In the data rows, the value 128 means zero.
Here are some points:
[137 118 101 111 124 121 134 103 180 139 109 111 155 116 153 117 139 125
 96 117 106 177 110 112]
[135 124 126 118 136 154 108 126 155 161 151 151 119 140 144 193 138 158
 131 146 166 117 136 140]
[127 164 176 103 147 134 155 164 97 103 172 134 129 86 120 215 117 130
 155 137 209 143 154 156]
[124 120 139 87 139 121 111 135 114 105 156 135 95 118 129 160 116 141
 118 121 134 92 152 130]
[127 108 147 142 152 137 112 155 68 81 131 109 109 144 122 113 141 155
 152 46 77 93 150 139]
[150 126 169 160 150 142 116 162 145 102 135 124 112 130 118 141 124 117
 135 98 139 111 143 117]
[123 122 98 152 83 144 119 150 126 129 82 141 103 114 98 121 96 159
 137 94 121 156 111 86]
[115 121 95 124 131 134 122 87 116 124 129 111 137 135 121 87 146 133
 95 123 132 135 128 142]
[177 128 100 154 98 149 133 173 117 141 121 147 86 105 129 187 66 123
 129 100 183 176 149 77]
[138 116 166 97 104 143 93 112 105 116 135 122 137 132 142 120 137 119
 84 118 109 80 112 102]
[133 128 95 29 87 103 137 73 162 181 155 143 159 152 140 119 104 120
 106 147 102 191 125 82]
[141 132 96 148 100 131 147 109 210 147 142 135 168 148 155 64 168 173
 131 85 145 201 141 163]
[92 133 139 76 140 93 182 115 169 137 117 104 167 117 149 126 150 108
 104 149 115 162 125 137]
[132 128 154 166 141 113 132 154 109 87 121 109 133 114 119 106 114 124
 148 100 117 95 134 140]
[108 140 142 73 179 112 151 129 142 118 169 113 99 101 121 139 141 121
 126 113 125 144 146 172]
[147 138 107 146 95 135 136 153 127 144 116 131 102 140 122 151 106 132
 136 98 151 174 138 99]
[109 115 114 118 127 145 118 116 162 163 140 143 141 152 137 192 154 145
 131 149 154 116 130 136]
[137 96 91 114 114 165 78 103 126 130 124 140 99 127 138 149 125 151
 93 102 101 95 128 114]
[123 132 157 149 173 123 175 153 179 172 151 145 105 92 137 163 144 128
 139 143 138 146 138 197]
[135 136 138 74 141 109 151 116 181 132 143 93 128 122 152 132 149 112
 93 123 124 184 137 120]
[124 130 121 124 117 137 99 118 140 155 141 150 142 140 135 188 144 157
 129 143 148 120 131 125]
[151 130 116 114 100 125 158 161 138 105 135 129 107 128 122 109 71 104
 143 104 151 111 145 91]
[121 152 149 79 138 108 167 126 135 111 134 107 143 104 146 115 130 121
 103 134 135 174 133 153]
[99 129 124 98 143 92 168 124 106 121 135 117 152 117 139 130 133 113
 124 138 139 125 129 149]
[101 124 129 89 135 115 129 113 110 130 142 118 121 136 122 146 123 139
 124 141 126 90 120 146]
[116 112 120 116 142 121 100 108 199 181 132 129 123 142 134 151 162 116
 102 132 91 130 121 131]
[136 118 82 131 79 126 123 128 173 121 123 145 131 132 114 97 82 120
 144 118 122 94 125 82]
[122 103 67 140 86 122 123 137 145 129 113 128 137 187 115 86 108 114
 143 101 91 91 135 76]
[138 136 132 158 109 142 101 124 113 116 122 144 132 127 125 129 135 119
 114 136 135 107 107 117]
[119 134 121 96 132 105 172 107 90 129 145 101 150 122 139 118 125 103
 90 133 105 172 95 127]
10 more points follow, each with its number after it:
[134 128 140 142 132 146 120 137 88 110 133 129 111 122 136 123 132 102
 107 127 137 114 109 134] 0
[130 132 199 119 157 147 143 164 51 96 86 145 47 55 108 100 68 148
 144 123 150 126 124 158] 1
[128 124 88 125 86 103 133 127 138 123 120 128 128 163 112 94 91 118
 161 118 107 84 127 88] 2
[141 131 93 128 90 104 144 139 139 89 148 121 112 139 108 92 80 98
 163 103 128 93 141 79] 3
[105 127 140 128 134 109 97 98 112 138 63 137 127 148 90 127 129 121
 122 168 102 126 104 133] 4
[109 120 115 133 114 138 89 111 113 132 100 128 139 127 112 106 126 136
 114 162 114 107 110 134] 5
[96 129 147 160 154 121 129 107 93 113 105 116 150 114 115 42 163 134
 156 195 97 108 118 177] 6
[114 132 156 76 152 106 144 130 128 123 148 119 117 124 125 170 130 130
 115 127 148 91 142 124] 7
[139 125 133 182 160 128 105 107 83 106 131 102 110 102 125 56 142 129
 160 165 103 109 134 155] 8
[122 110 37 176 62 112 97 117 136 137 82 141 188 173 100 78 95 122
 162 117 72 76 89 66] 9
Which of these numbered points is nearest to each point below, looking only along the 5 directions in which the first points spread most? Its number follows each.
[131 112 151 146 143 123 126 136 132 103 119 107 106 144 121 101 126 151
 140 90 114 86 146 150] > 8
[147 142 186 151 173 117 165 178 92 79 139 104 105 111 125 112 106 107
 145 96 147 120 152 150] > 1
[127 126 158 153 159 111 154 159 95 72 128 92 119 120 112 102 126 122
 151 82 121 108 148 152] > 8
[140 134 131 153 127 127 102 113 111 121 112 129 128 120 121 122 125 127
 130 150 122 98 92 130] > 5
[132 121 152 146 151 135 123 149 139 89 138 115 100 114 116 113 123 127
 124 94 125 106 152 146] > 8
[144 133 151 139 138 145 133 147 98 121 149 138 107 115 133 138 129 126
 105 120 155 105 145 121] > 0
[136 138 151 155 130 155 146 172 85 86 95 128 87 90 110 128 93 131
 137 96 158 152 118 100] > 1
[107 124 139 178 142 92 119 91 83 124 113 103 137 120 129 27 158 149
 164 207 75 79 106 168] > 6
[97 125 94 131 141 132 77 121 84 121 130 148 188 159 105 98 169 114
 130 157 82 111 119 149] > 5
[164 134 90 147 92 121 137 141 130 124 126 134 117 140 121 99 57 122
 155 107 131 103 126 91] > 3
[108 123 142 97 140 142 130 138 125 158 141 146 144 132 141 201 135 123
 115 139 171 127 139 134] > 7
[151 129 75 142 102 127 121 130 165 113 143 124 113 156 112 105 97 120
 150 100 120 101 140 61] > 2
[128 141 177 139 142 153 154 177 104 130 124 151 116 108 125 166 100 144
 144 123 180 127 115 152] > 1
[123 122 121 55 131 121 118 124 126 103 147 135 120 106 129 154 107 120
 110 141 165 131 163 128] > 7
[117 116 121 78 132 114 142 109 171 117 137 91 126 138 151 127 161 104
 97 113 114 162 139 117] > 4
[100 115 132 170 147 106 117 78 94 133 117 93 146 131 129 39 168 123
 156 188 72 85 113 164] > 6
[132 144 137 137 151 138 122 143 97 108 144 135 127 116 121 133 125 120
 117 130 159 115 131 120] > 0
[119 128 140 65 148 122 151 143 127 145 146 127 108 149 154 160 138 125
 129 124 135 143 155 141] > 7
[126 121 123 78 139 135 143 123 178 139 132 109 141 116 154 145 149 119
 78 115 120 187 151 113] > 4
[118 113 119 119 114 124 84 103 135 150 93 128 129 144 118 134 128 131
 105 140 105 101 121 104] > 5
[123 114 152 131 95 112 97 124 141 167 31 146 120 127 106 146 113 130
 149 173 63 150 85 60] > 2
[141 127 74 187 114 139 152 154 92 100 163 137 107 148 124 99 88 135
 170 107 124 95 137 133] > 3
[125 131 85 146 113 121 160 138 130 94 132 117 133 135 112 86 101 111
 157 113 129 96 125 104] > 3
[155 135 76 154 96 146 123 149 123 122 115 154 122 134 118 177 100 104
 155 107 152 180 151 85] > 3
